(in the rows, 128 means zero)
Each path is a new rotation, seen through one point. The rows after it are directions, each followed by how far the rotation turns it, in deg/step (0 if it stays put).
Each turn is a multiple of 5 degrees from 10 to 175, or 0.
Each row of a path follows its step; steps can be skipped.
Path 1:
step 0: [130 122 115 127 127 128 146 137 130 117 126 129 130 131 127 128 146 141
 127 123 126 123 128 127 136 131 130 127 125 124 138 125 128 136 120 132
 119 126 137 126 117 130 118 134 136 126 131 124 121 125 129 130 126 139
 120 132 136 126 130 121 134 126 117 139 134 121 140 128 139 126 120 128
 128 126]
step 1: [130 123 120 137 123 132 135 130 130 127 120 130 130 132 115 132 128 138
 142 122 122 133 132 125 127 142 122 120 133 139 141 139 135 127 127 141
 126 117 129 131 115 124 126 129 122 124 133 123 121 116 136 135 130 132
 130 121 131 120 130 129 131 131 131 129 137 124 141 133 121 128 120 131
 127 133]
step 5: [126 121 118 120 127 126 138 135 127 130 124 133 129 116 128 136 126 135
 139 123 125 125 123 125 120 128 129 129 131 125 130 137 126 134 126 126
 122 123 127 126 124 122 119 132 131 127 127 123 113 115 130 134 127 136
 121 135 133 118 132 136 127 120 126 119 145 125 131 140 119 141 123 128
 139 142]
step 6: [132 138 127 130 130 128 144 149 128 131 128 140 130 126 120 115 127 147
 139 131 124 120 132 124 138 128 130 131 132 134 131 123 128 133 123 135
 120 127 128 119 131 128 128 140 123 130 123 127 121 120 130 127 125 134
 125 137 124 120 134 137 130 122 138 129 133 128 135 128 133 127 124 125
 133 132]
step 8: [138 121 120 127 131 127 138 140 122 121 125 125 124 130 130 133 132 129
 131 108 125 126 127 125 126 134 130 131 123 124 132 135 135 133 113 124
 113 133 134 128 133 126 123 138 126 123 125 108 118 130 134 127 131 137
 122 124 134 117 130 133 136 124 127 132 140 126 134 132 124 125 134 125
 136 129]
step 10: [126 136 126 131 131 129 122 130 127 121 121 142 137 131 123 124 125 131
 137 134 135 120 129 128 130 131 128 119 132 131 136 134 134 134 112 132
 124 123 130 125 124 127 128 132 133 130 128 126 122 131 130 123 118 139
 118 132 129 115 136 131 142 122 138 133 139 147 141 136 126 134 127 126
 132 126]
step 12: [134 129 110 130 133 125 147 134 128 126 128 134 128 134 124 136 138 143
 137 122 131 129 124 128 127 137 134 123 123 120 141 132 128 138 123 129
 129 128 130 126 126 125 126 136 133 135 118 125 131 128 133 133 133 136
 128 127 120 117 121 121 126 124 131 134 138 129 145 125 127 126 123 137
 127 128]
step 13: [125 123 110 132 128 129 133 133 132 120 120 128 132 123 124 122 124 135
 131 130 122 124 126 128 129 124 130 125 140 129 135 136 133 133 130 142
 125 127 131 128 117 125 130 117 133 129 127 127 118 119 134 129 130 138
 121 124 131 121 123 135 139 130 122 136 144 131 147 133 127 131 122 129
 142 132]
step 17: [128 121 123 127 124 129 128 138 121 126 134 132 122 125 119 123 132 140
 133 131 125 128 126 125 126 123 138 131 122 135 133 144 133 130 126 139
 125 125 128 123 125 133 115 135 132 133 137 124 126 111 129 136 126 142
 124 126 128 113 136 132 127 122 128 128 139 123 133 123 120 142 119 123
 139 128]
step 20: [134 123 116 132 130 136 139 145 127 131 128 133 127 127 119 129 134 137
 138 118 133 121 129 127 120 129 131 136 117 123 129 137 141 132 114 133
 121 124 121 134 126 123 122 134 138 123 131 118 128 112 131 128 129 137
 122 127 131 128 129 124 133 131 130 133 139 128 133 121 126 120 130 128
 123 124]
Directions:
[129 129 128 126 127 131 130 127 129 130 127 129 126 127 127 125 126 126
 128 126 128 127 126 128 127 126 127 130 126 127 128 130 129 131 127 126
 126 127 127 129 127 129 127 129 128 127 127 126 127 128 128 128 126 125
 126 128 125 128 129 130 129 127 131 125 126 129 126 127 129 125 128 126
 128 130]
25
[129 129 128 129 130 130 130 129 130 129 127 129 126 129 128 129 131 125
 131 131 127 128 129 128 127 128 129 129 126 128 128 126 129 127 128 128
 127 129 127 132 131 128 128 128 127 125 126 130 129 127 125 125 130 127
 128 129 127 126 128 128 130 125 127 128 127 128 128 128 126 127 129 130
 129 125]
85
[128 126 129 130 129 130 132 129 126 127 128 129 129 130 127 126 130 128
 126 129 129 128 127 127 128 128 130 128 129 130 131 126 125 129 129 130
 128 127 128 126 128 126 129 129 128 130 126 127 128 130 128 127 127 126
 128 131 127 130 125 125 129 127 126 125 126 128 129 127 129 129 127 128
 127 130]
120
[127 127 128 128 130 127 128 128 129 127 129 130 128 127 127 128 131 128
 127 132 127 129 127 129 126 128 130 127 129 129 127 130 126 129 127 123
 129 128 127 128 127 129 128 130 129 127 130 130 128 131 127 128 129 131
 128 130 129 128 130 127 127 128 131 127 127 130 125 129 128 131 127 128
 129 129]
60
[127 129 125 125 129 126 129 126 128 129 128 129 127 127 129 126 128 126
 126 129 132 127 127 126 126 128 129 127 131 129 127 128 127 127 126 130
 129 127 128 130 127 126 129 129 124 128 128 126 129 131 127 126 130 129
 128 128 128 125 130 127 127 128 127 132 127 128 131 126 128 127 129 129
 128 130]
25
Path 2:
step 2: [118 137 136 133 136 126 129 130 132 127 137 123 136 129 126 123 123 115
 128 123 126 125 132 128 124 121 121 127 123 126 125 135 127 135 123 128
 129 128 129 139 128 127 145 119 123 124 141 114 135 134 131 130 130 126
 139 130 124 116 124 139 117 109 121 117 125 124 127 132 126 128 129 129
 109 131]
step 5: [133 129 136 130 123 134 115 126 128 130 139 127 124 131 130 126 133 121
 132 124 147 139 141 146 127 130 128 125 116 125 133 121 141 137 116 125
 117 132 128 134 134 126 130 134 131 135 131 130 126 127 124 138 128 125
 129 130 123 133 131 134 133 130 118 128 133 112 130 133 125 121 127 136
 117 120]
step 7: [117 124 137 132 133 129 134 132 133 130 123 137 136 118 133 112 136 133
 120 108 128 120 117 126 141 125 128 136 138 125 126 135 138 129 120 134
 123 125 129 124 142 125 128 130 121 121 134 134 142 123 124 128 128 128
 135 123 123 129 129 129 132 126 119 130 125 126 133 128 137 129 129 143
 136 125]
step 8: [123 135 126 139 123 140 125 125 140 136 133 114 125 127 132 129 140 124
 137 112 130 129 132 122 129 115 124 128 127 135 129 127 129 131 138 124
 140 137 121 126 127 141 121 125 139 137 135 129 120 123 133 131 135 124
 141 128 127 129 125 138 128 135 122 136 127 134 126 135 136 117 138 130
 123 130]
step 11: [137 131 127 142 134 126 133 134 126 124 139 122 127 132 114 139 140 122
 137 124 132 119 137 125 121 123 123 129 128 122 131 130 126 139 135 123
 124 130 141 127 116 129 114 136 131 124 136 127 138 136 119 129 126 120
 128 123 132 125 124 145 122 136 136 124 136 121 125 129 131 136 126 131
 124 123]
step 15: [119 126 140 125 111 135 125 141 125 133 133 128 129 128 135 123 137 127
 129 132 126 127 121 116 123 129 136 128 129 140 122 117 122 127 122 143
 124 130 129 136 126 129 134 119 132 129 127 123 137 126 141 127 135 135
 128 137 142 116 131 128 130 123 147 127 131 117 121 127 132 130 135 125
 125 127]
step 17: [135 126 136 141 139 132 122 135 130 132 141 124 121 124 127 118 126 127
 134 121 138 136 129 139 114 121 126 135 125 132 134 122 123 124 123 132
 125 121 135 126 128 134 138 120 131 124 138 134 117 119 133 137 118 114
 131 120 124 136 127 132 131 135 138 134 122 129 125 128 122 130 114 123
 131 128]
step 19: [124 132 129 123 138 132 125 131 126 124 127 124 135 132 139 119 126 125
 126 118 128 127 118 125 137 126 121 116 119 126 122 128 141 124 127 133
 128 144 130 117 121 129 122 130 138 125 136 139 126 139 132 129 133 122
 139 116 133 121 124 124 129 123 118 125 117 135 139 128 140 137 119 133
 128 123]
step 20: [120 116 131 120 128 137 126 139 124 120 129 126 123 128 117 120 131 122
 122 115 124 127 135 126 128 119 126 145 127 135 125 125 128 143 144 122
 137 130 126 143 129 137 126 123 131 122 147 133 130 123 128 140 128 128
 129 126 128 124 123 127 116 123 122 132 124 123 122 123 125 120 127 130
 128 128]
step 22: [127 129 137 131 133 124 137 137 129 126 131 140 125 129 132 121 122 132
 128 128 144 124 127 132 121 117 124 131 131 131 133 118 140 125 116 129
 134 131 126 122 116 126 123 143 131 133 121 132 126 125 115 122 128 134
 127 119 146 117 112 136 123 134 122 129 130 125 127 127 129 124 126 117
 129 122]
Directions:
[129 128 127 129 131 127 129 130 129 129 130 128 129 127 129 128 130 127
 130 128 127 125 128 128 129 127 129 128 126 127 127 128 126 128 126 129
 129 127 127 128 129 129 128 127 125 131 126 127 124 128 128 129 129 132
 129 125 127 128 128 129 128 124 127 130 125 131 130 129 130 125 127 127
 130 128]
70
[127 126 131 129 131 130 130 128 127 127 130 131 124 128 129 126 127 128
 128 130 126 129 130 129 129 126 127 129 128 129 128 128 128 125 125 127
 128 126 130 128 129 127 129 128 125 127 130 130 130 128 130 129 128 128
 128 129 129 127 126 127 127 129 129 128 128 131 129 124 130 127 130 129
 127 129]
140
[128 131 127 127 128 128 128 125 129 127 128 130 128 129 129 128 131 128
 129 128 127 129 129 129 130 131 127 129 126 126 128 130 130 128 129 129
 127 125 129 129 128 126 131 128 127 127 129 129 128 128 126 128 127 130
 130 127 125 127 131 129 130 126 126 126 130 130 126 127 130 132 126 130
 128 128]
155
[126 129 129 126 130 126 126 128 129 129 127 129 129 128 125 124 130 129
 132 129 127 126 128 128 127 127 125 129 130 128 129 128 128 128 130 126
 128 128 126 128 128 130 130 131 128 129 129 128 127 127 129 128 130 128
 128 129 131 125 128 129 126 128 131 128 128 127 125 127 128 130 128 125
 128 128]
160
[124 128 125 129 131 127 126 129 127 129 126 129 128 128 130 127 128 131
 128 127 127 132 125 129 129 126 128 128 129 126 126 127 131 129 127 128
 126 128 130 128 129 128 125 129 128 129 129 127 127 130 125 126 126 126
 127 127 129 124 128 129 127 127 126 130 128 128 129 129 127 129 130 127
 130 129]
120
